In the data rows, 500 means zero.
Here are some points:
391;322;771;285;420;038;911;295;571;309;474;468;372
569;565;513;521;487;648;334;547;524;573;477;557;561
488;465;546;561;511;416;559;513;473;512;556;469;431
316;304;626;410;486;116;945;409;444;168;482;539;418
497;501;573;509;541;489;485;544;474;481;477;466;480
539;499;517;543;435;627;297;515;504;759;507;480;446
500;514;554;522;582;512;529;532;507;398;505;282;513
558;550;369;620;515;689;322;494;488;671;561;523;547
578;617;216;592;467;753;325;475;493;571;565;627;663
597;572;328;648;433;652;378;456;530;613;600;691;588
518;515;512;420;543;579;380;518;553;641;488;259;461
540;557;458;554;527;513;498;426;575;471;556;521;601
551;579;262;660;364;793;224;483;487;784;596;530;559
426;424;521;462;515;272;728;369;512;344;549;487;510
599;680;190;573;508;961;083;684;457;694;494;607;636
560;538;437;576;460;515;460;459;530;592;581;498;496
12 more points follow, each with its number after it:
550;551;492;507;512;690;283;570;512;621;480;478;540 0
411;424;515;519;503;260;776;459;447;350;487;754;478 1
490;502;482;542;470;406;625;487;478;417;517;706;540 2
452;450;605;488;569;214;784;497;515;292;446;872;492 3
580;565;342;606;455;696;315;456;545;597;563;493;628 4
492;508;380;424;544;648;429;650;389;415;401;554;532 5
543;584;456;494;582;752;269;614;508;590;475;513;552 6
453;472;684;452;603;390;664;530;508;203;439;190;501 7
563;551;399;615;409;615;407;456;514;640;574;573;536 8
546;548;561;396;489;573;356;530;594;605;455;309;492 9
574;546;499;658;523;474;503;412;550;612;617;549;520 10
455;477;362;535;527;478;519;518;431;477;519;577;519 11
Which of these numbered points is nearest to each point below, ignoring the direction in which the first points spread most? Its number follows each.
598;596;499;582;513;557;459;441;594;467;547;374;612 > 4
527;568;452;532;581;482;550;511;533;404;513;716;592 > 2
548;524;582;489;532;439;554;539;527;439;451;608;494 > 6
511;511;634;321;521;448;456;479;594;497;455;275;452 > 9
585;605;380;580;453;793;228;486;552;688;549;371;577 > 4
397;419;570;483;549;229;803;490;443;306;461;762;426 > 1
489;497;554;515;526;254;737;420;573;339;485;904;518 > 3
496;439;577;341;512;518;381;597;496;637;405;074;425 > 9
514;509;537;452;465;494;471;518;515;634;488;589;439 > 0
